B =
array([[  3.971,  -0.151,  -2.687, -13.244, -13.576,  -8.193,  -3.163,
        -22.232,  -4.165, -24.026,  -5.490,  -5.769,  -0.553,  -1.953],
       [  4.298, -26.442, -16.191,   2.356,  -2.256, -22.854,   5.275,
        -15.147, -10.068, -10.502,  -3.997,   1.087, -10.963,  -0.133],
       [ -4.955,  14.782,   0.048,  -7.666,  -4.146,  -4.222, -20.624,
          0.891,  -3.036, -24.942, -11.265,  -1.780,   7.478,   0.557],
       [-13.504, -19.895,  -4.626, -20.302, -11.176,  -4.979,  -8.580,
          2.501,   7.932, -29.316,  -0.732,  -7.795,  -9.741,   0.506],
       [ -8.301,  -8.916,  10.412,  -3.345, -15.067, -18.893,  -7.962,
         -7.141,  14.282, -19.009,  -4.189, -10.298, -18.095,  -8.590],
       [-13.088, -14.325,  -2.775, -20.160,  10.521,  -7.631, -11.599,
        -11.876,  -6.943,  -7.022, -12.684,  -7.263, -22.348, -16.062],
       [-14.720, -11.496, -11.986,   6.240,  -3.406, -25.551,  -8.284,
        -20.594,   2.965,   1.771, -10.709, -17.281,  -4.140,   0.603],
       [-18.297, -19.186, -11.096,  -5.729,  -7.896, -12.776,  11.841,
         -8.824,  -7.096, -13.113,   5.627,  -9.627,  -9.138,  -9.267],
       [-13.453, -12.087,   9.242,  -6.624,  -5.213,   5.490,   2.915,
         -7.135, -12.125, -13.071,  -3.058,  -8.395, -12.747,  18.428],
       [ -7.391,   0.326,  -9.604,  -7.420, -11.338, -20.557,   7.756,
          2.343,  -2.909,  -9.587,  -1.340,  -1.261,  -8.056,  -8.024],
       [ -5.096,  -5.642,  -1.064,   6.903, -19.515,  -9.442, -11.229,
         -8.695,  -5.313,  -4.954,  -6.403, -26.923, -11.484,  -1.762],
       [  1.716, -13.748,  -2.928,  -9.147, -20.143,  -9.681,  -2.128,
        -23.304,  -4.092, -18.156,  -8.694,   7.429,  -5.007, -17.958],
       [ -4.999,  -3.356,  -5.049,  -5.748,  -9.532,   5.164, -18.350,
         -6.526,  -7.098,  -0.066, -16.739,  -3.760,  -6.221, -16.491],
       [ -0.250,  -6.924, -19.285,   3.496, -12.381,  -5.134, -13.291,
         -9.705,   8.030, -12.306, -12.053, -12.749,  -2.924,   0.570]])
Rows and columns are counted from 0.
(0, 0) -> 3.971
(3, 1) -> -19.895
(7, 13) -> -9.267
(2, 7) -> 0.891
(6, 2) -> -11.986
(9, 1) -> 0.326
(10, 10) -> -6.403
(8, 9) -> -13.071
(11, 12) -> -5.007
(2, 13) -> 0.557
(5, 4) -> 10.521
(3, 4) -> -11.176
(8, 13) -> 18.428
(3, 3) -> -20.302
(11, 11) -> 7.429
(9, 3) -> -7.420
(1, 2) -> -16.191
(4, 7) -> -7.141
(5, 3) -> -20.160
(9, 7) -> 2.343
(10, 5) -> -9.442
(12, 1) -> -3.356
(11, 1) -> -13.748
(10, 13) -> -1.762
(7, 5) -> -12.776
(6, 5) -> -25.551
(2, 0) -> -4.955
(4, 11) -> -10.298
(8, 10) -> -3.058
(8, 0) -> -13.453
(13, 13) -> 0.570
(0, 6) -> -3.163
(7, 7) -> -8.824
(2, 3) -> -7.666
(9, 2) -> -9.604
(12, 11) -> -3.760
(0, 9) -> -24.026

M =
array([[272, 596, 398, 224, 482, 520, 304, 313, 433, 451, 894, 316, 328,
        352, 325],
       [289, 269, 607, 247, 219, 282, 279, 310, 321, 290,  98, 289, 400,
        480, 796],
       [409, 310, 216, 195, 251, 314, 356, 336, 341, 332, 194, 185, 369,
        329, 147],
       [275, 206, 634, 429, 259, 245, 296, 333, 290, 264,  40, 434, 373,
        460, 871]])
M[0,-15]	272
M[-4]	[272, 596, 398, 224, 482, 520, 304, 313, 433, 451, 894, 316, 328, 352, 325]
M[-2,5]	314
M[1,-8]	310
M[2,-9]	356
M[0,5]	520
M[1]	[289, 269, 607, 247, 219, 282, 279, 310, 321, 290, 98, 289, 400, 480, 796]
M[3,7]	333
M[:, -13]	[398, 607, 216, 634]
M[-4,14]	325
M[-4,-13]	398
M[-3,-5]	98
M[3,-9]	296
M[0,-8]	313
M[-4,13]	352
M[-1,-10]	245
M[2]	[409, 310, 216, 195, 251, 314, 356, 336, 341, 332, 194, 185, 369, 329, 147]
M[-1]	[275, 206, 634, 429, 259, 245, 296, 333, 290, 264, 40, 434, 373, 460, 871]
M[-3,9]	290
M[1,-12]	247
M[-1,4]	259
M[-4,-3]	328
M[2,-6]	332
M[-2,13]	329
M[-4,4]	482
M[-1,1]	206
M[-1,13]	460
M[2,11]	185
M[:, -5]	[894, 98, 194, 40]

x =
9174,8135,9110,8557,9404
3252,5875,7158,5428,6217
2817,6765,7983,4390,7487
7598,5755,3112,9528,1882
5714,3339,4653,4071,5077
5817,3785,5118,4051,5424
2643,3457,3631,6083,2653
7833,6707,8432,6167,8515
7993,6409,3202,9977,2098
2347,4567,5587,5483,4738
5340,2942,3933,4065,4472
5996,3815,5278,4135,5585
8170,6960,8561,6829,8694
x[0,0] = 9174
x[0,1] = 8135
x[5,0] = 5817
x[2] = [2817, 6765, 7983, 4390, 7487]
x[4,1] = 3339
x[10] = [5340, 2942, 3933, 4065, 4472]
x[4,2] = 4653
x[1,3] = 5428
x[12] = [8170, 6960, 8561, 6829, 8694]
x[6,4] = 2653
x[5,2] = 5118
x[8,3] = 9977
x[1,0] = 3252
x[6,3] = 6083
x[:, 2] = [9110, 7158, 7983, 3112, 4653, 5118, 3631, 8432, 3202, 5587, 3933, 5278, 8561]
x[8,2] = 3202
x[9,0] = 2347
x[7,2] = 8432
x[3,2] = 3112
x[9] = [2347, 4567, 5587, 5483, 4738]
x[:, 4] = [9404, 6217, 7487, 1882, 5077, 5424, 2653, 8515, 2098, 4738, 4472, 5585, 8694]
x[:, 1] = [8135, 5875, 6765, 5755, 3339, 3785, 3457, 6707, 6409, 4567, 2942, 3815, 6960]
x[3,4] = 1882
x[12,2] = 8561
x[3] = [7598, 5755, 3112, 9528, 1882]
x[7,3] = 6167
x[2,3] = 4390
x[12,3] = 6829
x[11,1] = 3815
x[2,1] = 6765

data =
[[ 59 145 115 116 117 146 191 116 189 106 179]
 [ 50 143 104 103 103 163 184 104 186 123 168]
 [180  94 116 114 115 145  65 117  67 182  55]
 [ 98 203 173 175 175  58 158 171 160  22 189]
 [ 95 194 173 173 172  70 161 176 155  40 198]
 [164 160 191 193 194  46 105 193 100  63 127]
 [176 147 186 188 188  48  98 184  93  73 116]
 [170  74 101  98  99 174  78 103  80 208  48]]
data[-8,0] = 59
data[-2,6] = 98
data[5,-3] = 100
data[6,5] = 48
data[-3] = [164, 160, 191, 193, 194, 46, 105, 193, 100, 63, 127]
data[7,8] = 80
data[5,-1] = 127
data[-2,-4] = 184
data[-4,3] = 173
data[-1,3] = 98
data[0,-6] = 146
data[5,-11] = 164
data[:, -9] = [115, 104, 116, 173, 173, 191, 186, 101]
data[1,10] = 168
data[6,-2] = 73
data[-5,-11] = 98
data[7,-5] = 78
data[-2,-7] = 188
data[-3,9] = 63
data[3] = [98, 203, 173, 175, 175, 58, 158, 171, 160, 22, 189]
data[-2,-8] = 188
data[3,4] = 175
data[:, -7] = [117, 103, 115, 175, 172, 194, 188, 99]
data[0] = [59, 145, 115, 116, 117, 146, 191, 116, 189, 106, 179]
data[-5,-3] = 160
data[-2,10] = 116
data[-1,-7] = 99
data[:, -4] = [116, 104, 117, 171, 176, 193, 184, 103]
data[-7,7] = 104
data[:, 8] = [189, 186, 67, 160, 155, 100, 93, 80]
data[-4] = [95, 194, 173, 173, 172, 70, 161, 176, 155, 40, 198]

grid = [79, 48, -5, 49, -91, 33, 60, 28]
grid[-8] => 79
grid[7] => 28
grid[6] => 60
grid[-6] => -5
grid[3] => 49
